Each row of this table is followed by its label. One hidden rule gives the labels. It looks at one to three of the table's principal directions, none of them among the few with the most spread.
[ 52 -16  11 -30   9  31 -61  13 -25  51  16  64   6 -93 -57 -32 -20  77
 -19  76  10  73 -30   1   7 -11  22  -8  36  68  47 -18  45   2  46   8
  37   9  62  31  20  39  -3 -20  51 -39 -43  18  45  33  62  84 -30  31
 -44] 5
[ 39 -12 -57  35  -5   5 -15  11   6  22  11 -16 -20 -12  -1  19  -7  89
  68   7  13  47   2 -59 -27  -1  11  63 -16  45  20  22  -6 -37  10  -9
   9 -50 -17  -4 -39  53  12  -5   7  10  -8  13 -45  -9 -37 -17   1 -52
 -32] 4
[ 43 -53 -56  -1  28  50 -22 -15  16 -11 -39   0  17 -14   5  -4 -34  52
  -3  21  32  70   3 -29  -6   4  32  -8  -8  56  18   3 -16 -33   6 -11
  40 -49   3  -8  -1  26  25 -75  17  37  13 -20  -5  35 -26  -5 -22  27
  -5] 3
[ 21 -16 -17 -12 -38   7  -6   3 -14  48  28   4 -33 -44 -43  19   7  86
   6  45  12  44  -9   6 -15 -33  -9  12  42  41  32  10  22 -14  20  26
 -10 -27  11  21  56  18 -20  -9  16  -7 -33  30  -5  14  17  41  11  22
 -11] 2
[-38 -82 -44 -63 -35 -32  32  19  -1  68  49  -2 -39 -41 -41  -5  16   9
 -57  26  33  -2   7  72  13 -16  32 -51 -23  17   3  63 -30 -29  23  65
 -21 -11 -21 -76  33 -29 -14 -50  27 -29 -16   6   2  -9 -41 -21  12  55
 -33] 2
[-11  -6 -77  92 -16 -24   5 -25 -46 -15  13 -73 -47 -34 -70  31 -16  80
  61  26  20  -2 -73   2 -33 -11 -60  48  21  16  47  40  26  -6  -1  68
   3 -32 -19 -39 -33  16 -28  96 -80 -36 -51  33 -43  -9   3  -1  32 -38
  28] 0
[ 35 -19 -53  39  18   7  15  12  11 -33 -37  -2  24 -25 -13  12 -17  28
  11  35  48  48 -47 -18 -18  35 -20   7 -22  41   9  40 -25 -27   8  47
  25 -31  -3 -35 -67  46 -21  -2 -50   5  15   8 -26  21 -39  29  27  -2
  28] 0
[ 29  -3 -22 -20 -20  -2   4  32  -8  -9 -22  30 -10 -40 -44   0  26  26
  18  25   4  13  10 -15 -32   6 -45  45  10  49   7  -4 -45 -19  -3  -7
 -49   8  23  47  18  47 -20 -25  10  10   8 -36 -48   4  55  11  28   7
  40] 0
[  0  64  31  56  -8 -16  19 -12   2 -44 -31 -24  40  50  18 -25 -20 -39
  -5 -25   8 -20 -35  20  -2  11 -49  -7  13 -27  -1 -13  26  18  -7  -5
  -6  13 -13  42  -5  24 -37  71 -68  -8  46  45  37 -24  -5  21  46 -26
  41] 3
[  4 -17 -38  -7  -9   2  38  48   9   0 -26   5 -18 -12 -35  35  36   7
  18  19   0 -14   7  -4 -24  19 -64  45  -8  17 -20  30 -42 -33  -4   9
 -42 -44  16  19 -30  23 -15  -2 -30  22  23 -12 -64 -25   7  11  43  29
  36] 1
[  6 -19 -36  17 -74 -27  14  14 -51  32  24 -31 -45 -27 -54  10  21  36
 -17  23   3   5 -25  26   2 -33   5   1  15  20  17  31  24 -11  13  55
 -27   2 -14 -25  37 -18 -26  12 -25 -66 -37  35  -1   2  16  41  30 -10
 -31] 2
[  66  -31  -85  -24  -32  -12    2   46   19   26   35   39  -25  -60
  -62    7   51  114   63    3   72   55   25  -49 -115    8  -36  119
   -5   85   22   65  -70  -43  -44    3  -75  -52   23    7  -29   69
  -12   -9   18   42  -13  -49 -101   13   -5  -38   41  -29   20] 2
[ -5  65  55  29  26  35 -23 -33  -7 -32 -32 -36  50  16  11   9 -20 -30
  17  26 -48 -13  -7 -24 -19 -20  -7 -26  34 -40   6 -58  13  16  25 -26
  14  42  -7  46  35   1 -10  34 -25 -32  37  -8  23   1   3   8 -31 -22
  43] 0
[ 14  22   2  16 -30  23  -8  -8 -16  20   6 -28  17 -26 -40 -13  -5  58
 -22  41  -6  24 -18  18  -8 -36   2  -4  35  13  20  -6  31 -14  23  17
   7  -5 -10  27  60   8 -32  30 -17 -40  20  47  17  -5 -12  38  16  -3
  -4] 1
[ -42   18   39   43   12  -27   14  -19  -15  -88   -8  -38  -20  110
   72    7   -6 -123   25 -127  -26 -103   18  -35   54   41  -11    5
  -24  -87  -45  -30   36   63  -66  -25  -19  -16   -4  -16  -58  -88
   86   38  -25   42  -16  -29    9  -35   30  -44   -9  -19   19] 3
[-10  22 -16  27  22   7   2 -19  -5 -54 -25 -41  19  -2 -25   0  -2 -14
  20  -2 -26   1   9 -11 -25  -3 -12  23  -7 -21  11 -23 -19 -21 -24 -18
  19  26  -4 -11   0 -25  -6  42 -22 -27   2 -61 -15 -20  16 -12   2 -43
  19] 4
[-22  57   9  70 -19 -11  24  -1 -14 -46 -32 -29 -15  82  50   9 -12 -53
  50 -74 -21 -76 -15 -51  -4  10 -60  29 -24 -28 -29  -7   9  19 -13   8
 -48 -13 -29  18 -56   6   9  48 -39  30  50  32 -11 -27 -26 -31  24 -26
  49] 2
[-12 -46 -40  16 -25 -11  36   6  -5 -20 -24 -21 -10  31 -12 -20   9  -3
 -51   0  28  10 -31  37  63  22 -32 -19 -26  21 -13  34   5 -24  -2  54
   8 -53  -4 -28 -25 -11   1   1 -42  44  18  61  -8 -15 -23  19  73  50
   4] 5
[ -50  -13  -32   18  -44  -47   15  -11  -34   28   50  -37  -79   39
   14  -16  -14    1   36 -114   -6  -75   35   -8    6  -25    7   33
  -33  -13   -3   21   23   -2  -19    4  -52  -25  -40  -35   -6  -45
   46   11   43    2   -6   11    2  -62  -25  -81    3  -20  -34] 4
[-17  25  -6  35 -59 -46  53  10   2 -26  20 -11 -24  29   0  -8  19  12
   6 -55  48 -41 -34   1   2  25 -96  39 -11   3 -15  40  -2  12 -36  73
 -73 -40 -31  -2 -25  26 -21  73 -39  62  24  69 -46 -26 -27 -20  94   6
  67] 1
[ 14  12   5  -9 -54 -51  34  36  -9  51  32   4  -7 -18 -27  22  45  -1
   9 -15  23 -17  10   8 -42   0 -25  36   8 -25 -15  43  -7  12   0  21
 -63  -9 -19  10 -14  21 -20  43 -18 -22   7  15 -49 -22  -5  -5  34  -7
  11] 0
[ -5 -21 -55 -13  12  -3  14   8  15  12 -28 -17  15  -6 -30   4  19  11
  11  41   7  43   6   6 -42  -9  -5   6 -21  21  11  29 -57 -63  15  -2
   3 -12   0 -20  -7  20 -20 -18 -26  -2  36 -19 -24 -23 -49 -18  29   5
   2] 5
[ 22   0  41 -61 -12 -20   8  69  33  62  20  61   3  -4  50   8  29 -26
   4 -25 -11 -47  52 -12   4  24  19  21 -26  -6 -68  25 -36  17  29 -40
 -60 -16  -8  46 -31  47   7 -64  58  14  66  18 -35 -23 -28 -20 -12  18
  -9] 4
[-12 -29 -34  30 -13  -8 -20 -25  -9   1  23 -48 -23  36  21 -39 -30  33
  -1 -45   9   7 -11 -10  51  -5  26  -3 -28  15   8   6  39 -14  -4  12
  23 -50 -27 -34  -5 -14  44   4  19  17   2  57  24 -35 -45 -29  14 -13
 -49] 0
[  5 -32 -20   6   3 -14 -25   1   4  10  14 -21  -9  20  29 -43 -16  12
 -24 -33  -3  18  -5  10  64  10  37  -8 -35  16  -8   5  33 -17  -1 -25
  38 -29  -6 -23 -11  -3  34 -17  26  -6   0  51  37 -37 -20   6  15 -15
 -79] 3
[  26   14   29   -9  -10  -36   -9   50   16   -3   28   23   -9   35
   46  -26   30  -37   26 -103   -3  -75   45  -24   -3   42  -30   73
  -23  -13  -62   13   -3   36  -40  -68  -73  -30   20   59  -57   18
   34    7   41   29   45    6  -30  -50   24  -30   21  -22    1] 0
[-34  73  51  59  16  -2 -28 -61  -5 -67  21 -51   7  83  61 -19 -17 -56
  39 -77 -31 -58   8 -24   4 -14  10  12  33 -63  -5 -58  48  58 -66 -43
  18  28  -2  28  31 -57  21  59  -2   5  -8 -13  45  -9  22 -22 -39 -64
  15] 2
[ -3 -66 -88 -26   4 -45  -5  34  -3  89  33  16 -55 -65 -37  -4   1  60
  23  28  19  30   2  37 -28 -10  27  23 -35  61  24  68 -31 -58  32  -7
   6  -8   2 -49 -26  44 -23 -49  31 -54 -26   2  -7 -31 -24 -13   0 -12
 -81] 5
[  0  24  33  34  58  48 -35 -68  -4 -85 -41  -8  62  22   7 -41 -46 -27
 -37  19   5  53 -38   0  40   9  26 -57  24  -9  42 -70  44  18 -25  -6
  97  41  30  -8  21 -37  19  27 -30  13 -35 -23  75  42  37  39 -26  -8
   5] 4
[-15  46  37  32 -21 -10 -19 -31 -37   0  13 -31 -23  44  11  14  -2   1
  46 -40 -49 -25  10 -38   4 -35  -1  20  19 -43   7 -34  50  24   9 -17
 -12   6  -7  18   5 -39  32  55  -2  -4 -16  23  10 -21  10 -16  -6 -32
 -10] 5
[  5  26  52  27  20  11 -39  -4  -2  -5   0 -13  33  45  57 -38 -18 -59
 -18 -16 -44  -8  -2 -17  64  10  47 -29 -21 -31 -25 -41  52  21  17 -33
  58  23   7  10 -30 -20  26  10  31 -36  20  35  62 -15  -3  38 -34 -31
 -63] 2
[-25 -33 -26   7 -33 -46  40  15   8  28  14 -28 -21  35  27 -15   8 -35
 -19 -26  15   0  12  24  51  15   1 -17 -42   2 -16  24  -6 -31   6  26
   4 -19 -33 -25 -10   6  -2 -22  20   7  17  36   0 -46 -35  -2  37   4
 -37] 0
[-10  13  -3  22  24  -9  25   3   6 -26 -25   9  16  15  20   1 -13 -70
  -2 -15  14  -9  -3   9  -9  26   6 -19 -12 -14   4  -9 -10   1 -24 -11
  22  43  -1 -14 -23   0 -12  -5 -26 -23 -16 -49  26   6  20  12 -21 -27
  -3] 4
[-37  55  53  13 -13  -2  29 -43  -9 -41 -34 -28  14  89  42  20  -6 -86
  15 -62 -26 -40  31 -25 -13 -22 -12 -29  17 -75  -4 -50   4  24 -18 -20
 -32  29 -31  23  39 -47  24  22 -30  35  20 -34  17  -8  -1 -48  -6  -1
  53] 3
[ -4  75  85   3  -7  17   7  -5 -12 -29 -34  31  38  14  -8  -5   3 -41
 -31  39 -26 -33 -24  37   3  -9 -44 -33  60 -25   1 -48  20  45  18 -10
 -21  61  23  87  53  11 -53  36 -53  -9  20  22  38  27  61  50  12  17
  65] 4
[  4 -26  -8  13   2  10  13 -27  -6 -26 -18 -51  60  11 -35 -29   6 -25
 -78  16  34  37 -18  49  14   6  14 -51   9 -22   7  13  19 -11 -13  29
  41 -14   2 -32  13 -47   2  32 -59 -16  18  11  24  -2 -23  25  34  28
   4] 0
[ -8   9 -29  46  -8   0  32   6  12 -11 -17 -20  -1  49  23  21  -4   6
  40 -16  23  -8 -20 -43  -8  16 -30  21 -29  -1 -12  33 -13 -16   5  43
 -13 -59 -30 -20 -69  23   8  24 -47  53  41  42 -37 -15 -81 -30  30  -1
  31] 2
[ 16  19  65 -49  44  14  -9  21  55 -19  -9  57  44   9  57   6  12 -60
 -24   8  -8 -11  20  12  12  34  19 -22   9 -28 -40 -24 -22  39 -19 -57
  13  28  26  39   4  11  -9 -39  17  19  10 -32  15  30  26  19 -34   7
  10] 1
[-35 -30   3 -49  42  -2 -47 -48   6  21  34  13 -34 -18   7 -20 -19  22
   8   3 -33  56  32   3  45 -28  52 -17  -1   6  41 -52  19 -18  -7 -38
  75  28  26 -28  54 -41  42 -34 102  16 -81 -44  43  -7  43 -12 -48   3
 -74] 0
[ -2  43  -5   6  11  11  -2 -15   5  -9   4   0  -5 -33 -41  37   6  46
  73  29  -6  23  -2 -45 -81 -19 -54  50  29  -1  42 -21 -23 -12 -12   4
 -19  15   6  17  15  27 -20  57  -5  10 -29 -55 -42   5  21 -20  -6 -28
  52] 1
[ 32  12  30 -23   1  51   1   2  -3  12 -54  23  66 -32 -30  -2 -14   7
 -57  63   2  32 -14  14 -12 -12   7 -50  23   1   4 -14  -1  -2  53  10
   6  11  -5  32  28  25 -21 -11 -32 -14  51  13  12  33 -14  27  -4  52
  35] 3
[  26   50   54   -9   29   49    1   -5   34  -65  -84    4  106   47
   40  -21   -2 -104  -42   24  -17    7   19   -5  -33    6    3  -54
   10  -26  -30  -49  -47    6    2  -46    3   53    9   64   31    9
  -35  -34  -23   -5  104  -52   35   31   -7   22  -14   12   71] 5
[-34 -14 -11  25  -4   8  33 -31 -20 -52 -29 -34  -9  59  24  17 -10 -70
  -8 -66  13 -41   9 -22   6   4  -3 -28 -12 -34 -15  -1   1  13 -36  37
 -14 -19 -14 -43 -15 -74  47 -12 -25  40   8 -33   1   8 -19 -31  -8  37
  43] 5
[ -6 -42 -14 -66  20 -63  23  46  51  54  35  62 -28 -42  21  25  20  -4
  14  17  17  13  21  39   5  32  13  10 -39   6 -19  50 -59  -9  14 -13
   2   9  -4 -33 -44  45 -32 -47  44   4 -30 -24 -33  -7  -6 -19   0  -1
 -33] 0
[  5  30  33  -4  28  -1 -19 -16   2 -25 -15  25  33  -7   4 -26  -5 -45
 -26  16  -7   4  -6  47  -5  -3  15 -18  37 -12   4 -31  10  34 -22 -40
  36  62  37  39  35  -8 -40   0  -3 -35  -9 -33  51  28  66  46 -27  -8
   6] 5
[-39 -12   0 -12  -1   8  -6 -44  -7  33  35 -26 -24 -14 -23  41  -9  50
   4  51 -12  20 -23  16  -3 -46  29 -42  17 -29  37   8  15   1  32  46
  25   6 -30 -67  33 -40  -3  31 -20 -11 -61  18   6  30 -43 -34 -23   4
 -15] 2
[ 43 -42  -2 -34  20  24 -37  25   3  38   4  34  34 -89 -44 -26 -10  30
 -67 107  13  69 -38  53  33   8  49 -48  20  43  19   2  18  -3  40  13
  69  19  38   1  25  31 -36 -38  19 -75 -29  10  43  37  40  97 -29  26
 -54] 4
[ 12 -17 -42  19   7  10  18   5  24 -28 -31  -4  17  28   4 -16   4  21
  -8   3  32  42 -18  -9  13  25 -26  16 -31  32  -6  26 -18 -39 -13  20
  21 -55   5 -15 -47  19  -1   2 -30  60  36  34 -19 -10 -49   7  56  16
   9] 2
[ -1 -52  -5 -67  32  -5 -15  12  17  42  18  81 -13 -47   1 -19 -12  -3
 -42  24  34  36 -11  41  15  12  36 -44 -14  34  12  22  -5   4   7  11
  32  16  40 -43 -12   0   0 -62  51   3 -47 -15  48  39  16  23 -31  55
 -46] 2
[ -9 -29 -24  10   9  33  -9 -29 -25 -12  -6 -10   0   2 -31 -23 -17  14
 -29  -2  21  20 -11   1   8  -9  16 -24   5  20  30  -5  25 -13 -12  26
  26 -14  20 -32   6 -44  35  -3  -7  15 -23  -7  29  15  -1   1  -9  30
 -12] 1
Which label does each new row get?
[  5  40  16  46 -12  19 -11 -48 -14  -7  -5 -40  31   4 -11  -9 -25  42
 -16  30   2  42 -45   4  -6 -32  -3 -30  26  -8  36 -16  45  -2  20  29
  36  16 -26  -8  31   1 -26  66 -42 -22   0  57  35  19 -33  21  17 -23
   3] -> 4
[  7 -25  -9 -65  34 -27 -13  50  38  20  15  44 -19 -45   4  -8  20   1
  22   3 -33  12  50   2   8  27   6  41 -45  23 -14  -5 -54 -37   2 -72
   1  23  23   8 -17  34   1 -47  79 -13 -13 -60 -24 -44  40 -11  -2 -29
 -50] -> 4
[ 17 -14 -43  37   9  35  -1 -12  -7 -54 -28 -20  14  21 -38 -18  14  29
   3  -2  40  25 -17 -23 -20  19 -49  37  15  39  15   7   0 -21 -45  16
  -1 -59  45  16 -22  -7  23  23 -47  64  13   1 -24   3   5  12  43  25
  42] -> 2
[ 16  16  21  17  13  23  11   0  -1 -51 -58  23  39   9  -1 -17 -21 -44
 -33  16  15   5 -26  16  24  27 -32 -27  22   7   0 -30  11  20  -5   5
  17   9  25  49   5  19 -18  -5 -34  16  20  -7  27  22  51  56   8  36
  49] -> 3
[ -30   90   63   46   43    5  -26  -60    0 -116  -24  -68   53   76
   33  -23  -20  -65   33  -64  -52  -58    9  -19  -28   -8  -19    1
   21  -74   -6  -62    9   32  -41  -68   -6   43    3   31   23  -58
   16   77  -51   -9   46  -33   41  -37    3  -40    4  -65   63] -> 5
[ -8 -37 -21 -10  -3  35 -13 -12 -30  56  -5  13 -29 -10  -1  10 -27  19
  -4  14 -18  16  20 -25  17 -32  66 -33 -19  18  22 -11  14 -20  47  10
  26   8 -19 -36   0 -20  39 -60  45 -11 -27 -13  16  27 -19 -26 -64  18
 -57] -> 4
[-24   0 -12  41 -14  25  16 -18 -31  -9  -9 -53  -2  25 -22  24  -3  21
   8   5  -8 -14 -16 -32  14 -12  -4  -8  -2 -17   5   8  22 -16  24  55
  -1 -46 -24 -32 -19 -37  37  35 -53  17  17  42 -22 -18 -60 -17  14  15
  17] -> 1
[  8 -55 -38  14   8  17   2   6   1  23  -1   7  -6  10  10  -3 -25  34
 -16   7  38  25 -24  -7  44  17  32 -21 -30  30  -6  46  23 -13  31  51
  38 -80   1 -48 -69  -5  33 -32  -7  36  14  62   8   7 -73  10   1  49
 -30] -> 2
[ 46   8  19 -64   2 -22   4  64  20  19  16  66  -6 -87 -46  56  63  18
  47  28  -3  11  31 -32 -62  30 -46  80  21  -3 -12   2 -52  13 -20 -30
 -58  13  36  42 -13  50 -10   9  25  -1 -43 -85 -97   6  88  14   1  -9
  34] -> 3
[ 30 -28   5 -36 -17 -46 -10  50   2  56  49  42 -31 -47  -1  -7  19  12
  -6 -26   8 -21  21  33  13  21  12  38  -3   7 -24  29  13  28  -4 -36
 -24  -4  14  21 -18  27  -3 -15  50 -34 -29   5 -14 -16  53  14  -5  -9
 -51] -> 3
[-47 -13 -49  46 -48   4  22 -27 -33  26  30 -51 -74  45   4  35   2  46
  52 -21  -4 -21   8 -51  10 -36  12  20 -10   8  21   9  10 -25   0  57
 -19 -38 -51 -44   9 -28  37  -2  -1  42 -32  29 -40  -5 -56 -62  -9 -19
 -17] -> 1
[   5  -85 -119   42  -53  -46   -3    8  -42   62   82  -77  -75  -43
  -59   10   13   99   31  -17   48   10  -13    6  -14  -17   44   56
  -14   34   22   90   24  -26  -16   59   -2  -79  -33  -89  -26  -19
   24   15   -5  -56  -59   30  -50  -29  -43  -27    7  -39  -77] -> 0
[-20 -12  -5 -54 -27 -47   5  28 -46  74  50  40 -52 -87 -91  26  45  29
  15  35 -10 -25  12  37 -55 -31  -3  26  22   1  26  33 -19   3  25  16
 -59  52  23 -20  15 -13 -20  18   5 -65 -64 -37 -32  -4  53 -14  -5   3
 -12] -> 5
[  2  48  39  24  20  55   5 -29 -17 -83 -61   0  34  34  -8  27  -6 -54
   5  -1 -20 -22   0 -30 -23   0 -15 -10  45 -43  10 -64   9  38 -37 -18
  -1  31  20  37  24 -44  16  26 -63  18 -20 -76   5  47  65   7 -33   0
  69] -> 4
[ -5  28  39 -52  39   5  -1  -6  24  21  -1  63  32 -75 -22  19 -21   5
  -8  82   3  45 -14  34 -29 -11  23 -45  30  -6  37 -23 -21   8  31   6
  38  73   7  -1  46  30 -56 -11   7 -40 -38 -50  31  40  26  31 -45   7
  14] -> 4
[  7  23  61 -20  23  -9 -38 -13  14  -1  31   3   7 -23  19 -11  -9   6
 -19   3 -33   0  -3  38  32  -1   7 -14  33 -25   1 -40  43  36  -5 -60
  30  39  17  35  51  -2 -12  25  29 -37 -40  14  44  -4  63  35 -14 -26
 -32] -> 3
[ 23   6  25   9 -15  -5 -23  29 -23  60  16  39 -27   0  28  10  -4  -7
  24   2 -24  -5   3 -29  25  -3  30   8  -2   7  -9  -8  43  23  40 -11
   8   6  15  26 -39  19  12 -22  45 -29 -21  30  21  11  25  42 -44  -8
 -60] -> 2
[  0   9  27 -44  29   0  14  15  34 -24 -27  61  23  13  31   7  23 -64
  -7   5  -2  -8  34   6 -16  21   3  -4  -9 -11 -28 -11 -60  15 -19 -34
  -8  44  22  20 -13   3 -20 -47  15  36  14 -68 -15  36  25 -13 -18  13
  35] -> 2
[-14  47  86 -80  12   2  -4  10  21  -6   5  38  38 -10  13  -4  26 -77
 -24 -13 -46 -52  63  18 -41 -15  15 -22  16 -54 -30 -42 -46  30  -7 -64
 -51  87   9  43  65 -30 -15 -20  44 -31  33 -83  14   3  37 -29 -35   0
  36] -> 1
[ -1   6 -42  60 -16  39  -7 -34 -23 -19   1 -57  -1 -11 -47   0 -22  69
  11  39  13  34 -46 -18  -9 -27 -13   7  24  21  43  -4  34 -19  -4  63
  33 -34 -13 -18  23  -9 -10  53 -35 -11 -15  26   0  11 -22  23   5 -10
  13] -> 1
[  0 -11  32 -35  -4 -62  -1  30   8  51  54  55 -35 -21  41  -5  -2 -39
  -2 -45  13 -43  20  42  15  18  23  -1   0  -9 -24  20  14  50  -5 -28
 -17  29  10  12 -10  14 -13 -36  62 -33 -31  -2  30  -3  46  14 -33  -3
 -39] -> 0
[ -3 -34 -37  -2 -10 -26   2  13  -5  41  26   7 -41 -14   9  10   1  24
  19 -16  14   9  -1 -15   8   3  18  15 -33  20   0  35  -1 -15   8  22
   1 -21 -14 -49 -40   9  18 -20  29   2 -24  17 -18  -7 -28 -16  -3  -5
 -44] -> 5
[-13 -49 -65  -7 -23 -17  19   9  -1  50  39   7 -52 -10  -5  11   9  62
  18 -15  46  20   6 -15  -4  -4  26  21 -26  45  12  57 -13 -38  -5  45
 -10 -54 -17 -61 -19   3  25 -42  16  37 -21  28 -29  -8 -66 -32  11  11
 -40] -> 1
[ 30 -14   7 -56  64  12 -39  24  33  15   1  68  24 -89 -15  -3  -3  27
  -6  73  -4  53  -4  19  -5  21  31  -1   6  34  13 -12 -28  -5  11 -45
  51  42  44   8   6  47 -25 -45  39 -33 -37 -48   9  28  50  41 -41  -6
 -31] -> 4
[-44 -45 -76  64 -66 -38  68   1 -51   1  16 -91 -60  29 -41  51  28  -6
  24 -37  29 -65 -15  -6 -11  -3 -41  22 -17 -22 -14  76  -5 -12 -10 109
 -59 -70 -49 -74 -50 -52  18  42 -71   5   5  27 -80 -31 -59 -43  45  20
  43] -> 5
